cols: P S V X D F
[126  84 106 119 144  99] : <85>
[158 219  70  92 145 141] : <147>
[125 169  78 128 150 146] : <65>
[ 98 116 148 104 112 124] : <99>
[133 138 112 141 131 167] : <11>
col: [144 145] => D
loc: [99] => <85>, 6

cols: W B R Q U H T K Y L
[130 111 114 105  80  79 129 102 199  84]  <71>
[117  81 106  82  37  79 216 183 117 120]  <123>
[146 150 135  16 164  79  33  30 231  79]  <79>
miss <71>: [111 199  84  80 130 129 102 114 105] => [79]
miss <123>: [ 37 117 183  79 216 120 106 117  82] => [81]

cols: C Z J G
[170 161  88 162]  <41>
[219 237 212  86]  <33>
[190 121  99  91]  <108>
[ 98 168 140  98]  <106>
[ 42 227 234  93]  <165>
[190 121  99 235]  <63>
[121 121 206 151]  <100>
[121 121  99 235]  <54>
col: [ 98  42 190 121 121] => C
col: [121 168 227] => Z
col: [ 42 190 121] => C
col: [212  99] => J
col: [234  99 206  99] => J
loc: [162] => <41>, 4

cols: fula binut dur Ratot zeli mitu rak febis Regu
[142 119 117 107  89 196 138  74 152] = <107>
[116 121 126 100  98 172 125  97 140] = <89>
[122 156 200 168  88 166 204 163 191] = <51>
[ 94  42  49 148 155 178  89 161  15] = <120>
[110 119 117 107  89 196 138  74 109] = <83>
[126 155 190 161  80 139 165 152 175] = <56>
miss <89>: [121 116 126  97 172  98 140 100] => [125]
col: [ 74  97 163 161  74] => febis
miss <83>: [138 196  89 109 119 107  74 117] => [110]
loc: [15] => <120>, 9

cols: N E A M
[ 99 234 119  61]  <80>
[107 158 142 125]  <15>
[115  34 127 195]  <131>
[206 234 149  39]  <159>
[119 221 123  69]  <143>
[158 124 150 157]  <88>
[103 229  94  53]  <52>
[124 193 130  84]  <132>
[103 106 121 143]  <154>
miss <52>: [ 53  94 103] => [229]
col: [115 206 119 158 103] => N
loc: [149] => <159>, 3
col: [123 150  94] => A
miss <88>: [158 150 124] => [157]

cols: tepap kop gabu Kur Nevi bonet govek Kig
[152 148 116 109 147 234  47 125] = <94>
[155 123 157 140 154 101 154  35] = <58>
[152 148 116 109 136 155 127 136] = <104>
[107 182 144 105 146 226  65 126] = <20>
miss <94>: [125 148 147 234 152 116 109] => [47]
miss <94>: [109 148 234 125  47 147 152] => [116]
col: [136 146] => Nevi
col: [127  65] => govek
asked: [123 157 140 154 101 154] => <58>

cols: Roga Zekof Zolim dek Pevo Nikub ruzod gal bav
[227 113 152  70 102 148  84  89 132] = <87>
[ 71 233 109 176 224  44 136 135 176] = <19>
[115 227 113 149 191  49 175 127 177] = <62>
loc: [149] => <62>, 4
loc: [71] => <19>, 1
loc: [70] => <87>, 4
asked: [227 113 149] => <62>

cols: kupek Toral rofop Sife Vef Doke nubib Vod
[119 172 157 113 114 132 171 151]  <163>
[139 153 179 122 116 125 167 172]  <28>
[177  46  67 131 150 141  33  48]  <142>
[143 156 162 119 138 153 153 157]  <179>
[ 88 172 113 116 109 121 161  84]  <40>
[177  46  67 131 138 141  33  48]  <130>
[ 83 123  66 140 180 108 106  88]  <26>
[ 84 135  85 140 125 112 125 108]  <128>
miss <130>: [ 48 138 141  33 177 131  46] => [67]
col: [113 122 131] => Sife
loc: [179] => <28>, 3
asked: [123  66 140] => <26>
loc: [83] => <26>, 1
col: [ 46 156 172  46] => Toral
col: [119 116 131 140 140] => Sife

cols: fulod binuv Mezu dup Dun zor bimu zozi
[ 75 116 116 114  43 104 181 124]  <47>
[ 73  82 158 100 123  74 124 124]  <59>
[ 75 116 116 114 109 144 124 172]  <110>
[ 93 126 127 110 127 147  95 135]  <17>
loc: [135] => <17>, 8
miss <59>: [ 82 100 123  73 124 158 124] => [74]
asked: [116 116 114  43 104] => <47>
asked: [110 127 147] => <17>

cols: Farad fuvaf vip Gur Mopof vut Nos
[132 138  94 165 124 104 116]  <16>
[ 94 101 103  65 119  85 122]  <153>
[110 123  78 226  98  85  94]  <61>
[159 147 172 119 146 166 146]  <57>
[132 139  92 190 120 101 111]  <42>
[ 95 101  86  65 118  88 123]  <164>
[106 147 172 119 146 166 145]  <60>
loc: [104] => <16>, 6
loc: [139] => <42>, 2

cols: rit bug rimel kateg sez Bese Gufun pupom mem geral
[130 125 131 128 131 117 127 150  61  61] -> <75>
[141  93 151 119 143  69 126 191 182  96] -> <125>
[123 145 112 125 126 140 128  95 133 148] -> <45>
[132 155 140 129 103 118 118 169 148 221] -> <6>
[141  93 131 119 143  69 126 191 182  96] -> <78>
miss <75>: [117 150  61 131 125 130  61 128 131] => [127]
col: [182 133] => mem
asked: [151 119 143  69 126] => <125>
asked: [155 140 129 103 118] => <6>
col: [191  95] => pupom

cols: fasam depe damag ginu burab
[183 202 126 205 213] : <27>
[195 113  82  81  85] : <97>
[127 205 213 147 164] : <8>
[199 205 213  62  56] : <96>
col: [183 195 127] => fasam
asked: [126 205 213] => <27>
miss <97>: [ 81 113  85 195] => [82]
asked: [127 205 213 147 164] => <8>

cols: Gebu fegu Ves soz Bero taruk Ruvov
[ 95 153 112 168 110 128 107]  <129>
[110 142 108 181  94 150 122]  <46>
[128 132  72 181  94 144 122]  <76>
[124 135 132 228  68 184 152]  <144>
[129 131 150 179 103 158 136]  <4>
[112 132  72 102 133 111 133]  <67>
asked: [112 132  72] => <67>
miss <67>: [132  72 102 133 112 133] => [111]

cols: geze guki pud vanin
[137  89 109 139]  <178>
[115  32 115 118]  <115>
[170 152 169 144]  <126>
[144  33  58  64]  <68>
[128 162  75  91]  <13>
[131 140 116 124]  <30>
[153 169 180 133]  <152>
[128  43  72  74]  <139>
[103 133 137 143]  <23>
loc: [140] => <30>, 2
col: [115 169  58  75 116 180  72] => pud
col: [115 169  58  75 116 180  72 137] => pud
col: [137 115 170] => geze
loc: [33] => <68>, 2
miss <126>: [144 170 152] => [169]
miss <152>: [180 133 169] => [153]

cols: Rava Damo Reka gof Vule kubi Mebok
[133 140 120 112 115 127 123] : <196>
[125 108 142 137 113 151 135] : <151>
[132 143 120 100 147 133 120] : <161>
[131 175 137 122 135  40 111] : <43>
[123 141 124 108 117 120 123] : <118>
[120 100 143 147 132 154 138] : <29>
[103 134  94 104 104 178 126] : <117>
[154 143 100 132 120 147 134] : <81>
[126 112 126 118 111 167 134] : <116>
[123 141 124 108 117  75 114] : <182>
asked: [120 100 143 147 132] => <29>
miss <117>: [126 104 134 178  94 104] => [103]
asked: [120 100 143 147 132 154] => <29>
miss <81>: [154 132 143 120 100 134] => [147]
col: [154 178 147 167] => kubi
asked: [154 143 100 132 120 147 134] => <81>

cols: mugu sezet lariv pere
[136 190  55 115] : <55>
[159  89 239 134] : <86>
[101 171  16  81] : <36>
[159 140 239  80] : <121>
col: [115 134  81] => pere
asked: [239 134] => <86>
col: [190  89 171] => sezet
asked: [159 140 239] => <121>
loc: [81] => <36>, 4

cols: derel dar Tinuk Feke Nel Pez
[154 105 115 127 135 116] = <44>
[160  88 109 101 194 122] = <158>
[169  38 142 117 224 102] = <84>
[ 98 135 164 118 110 130] = <48>
[ 71  70 120 117 202 117] = <109>
[151 139  94  96 131 127] = <91>
[141 112 118 132 145 127] = <162>
miss <109>: [202 120 117 117  71] => [70]
col: [164 120  94] => Tinuk
loc: [194] => <158>, 5

cols: mit Runa fas Vabi Dakib sazas duro Monu gozi
[165 132 186 145 147  96  94 141 155] : <140>
[141 193 152 156 133 126  51  95 148] : <2>
[140 117 205 136 205 108 144 109 196] : <113>
[ 96 186  85 106 108 196 112 114  98] : <38>
[147  96  96 125 167  83 219 128 149] : <177>
[140 117 205 136 205 108 144 109 114] : <10>
[ 84 106 108 196 183  86 116 139 201] : <53>
[165 132 186 145 151  96  94 141 155] : <102>
asked: [147  96  94] => <140>
loc: [98] => <38>, 9
col: [165 141 140  96 147 140  84] => mit
asked: [165 132 186 145 147  96  94 141] => <140>
col: [140  84 165] => mit
asked: [ 85 106 108 196] => <38>

cols: bod gesoz pok Fano tifak lub Dufes duno favak rasud
[152 125 119 120 137 143 135 134 123  88]  <5>
[182  80  32 119 156 113 143 147  87 109]  <112>
[154 192  32 146 143 147 119 113 199 121]  <135>
[ 92  38  62  29 112  62 182 151 117 165]  <77>
loc: [109] => <112>, 10
col: [125  80] => gesoz
asked: [ 32 119 156 113 143 147] => <112>
miss <135>: [143 121 154 192 119 199 146  32 113] => [147]
col: [ 80 192  38] => gesoz

cols: mede gedun gav kepal
[ 77 160 107 127] -> <187>
[121 123 143 175] -> <93>
[157 188 152 130] -> <172>
[107  98 153 111] -> <181>
[ 97 127  77 126] -> <74>
[210  44 107  41] -> <3>
[105 160 183 183] -> <69>
[186 137 153 156] -> <114>
[ 64 126  99  40] -> <14>
asked: [123 143 175] => <93>
col: [160 137] => gedun
loc: [156] => <114>, 4
loc: [41] => <3>, 4
col: [ 77 121 157 107  97 210 105 186] => mede
col: [127 175 130 111 126  41] => kepal
loc: [40] => <14>, 4

cols: sul zed bimi Vop Rol Lazo Samog dubi beru
[116 149 115  97 120  79 118 125 140] -> <12>
[116 149 115  97 120  79 148 149 126] -> <95>
[191 122 226 124 148 149 192 125 225] -> <39>
asked: [125 140] => <12>
miss <95>: [116 149 115 149 126 120 148  97] => [79]
loc: [225] => <39>, 9
col: [ 79 149] => Lazo
col: [125 149] => dubi

cols: Kesen Seleg Dad ser Gor Gog vilis
[213 188 211  52 132 139 215] -> <24>
[231 159 223 127 189 210  84] -> <72>
[194 188 211  52 132 139 215] -> <32>
loc: [210] => <72>, 6
loc: [84] => <72>, 7

cols: Maz dabur rifa Duk
[145  69 110 155]  <21>
[ 92  69 171 170]  <90>
[154  22 121 111]  <9>
col: [69 22] => dabur
miss <90>: [171  92  69] => [170]

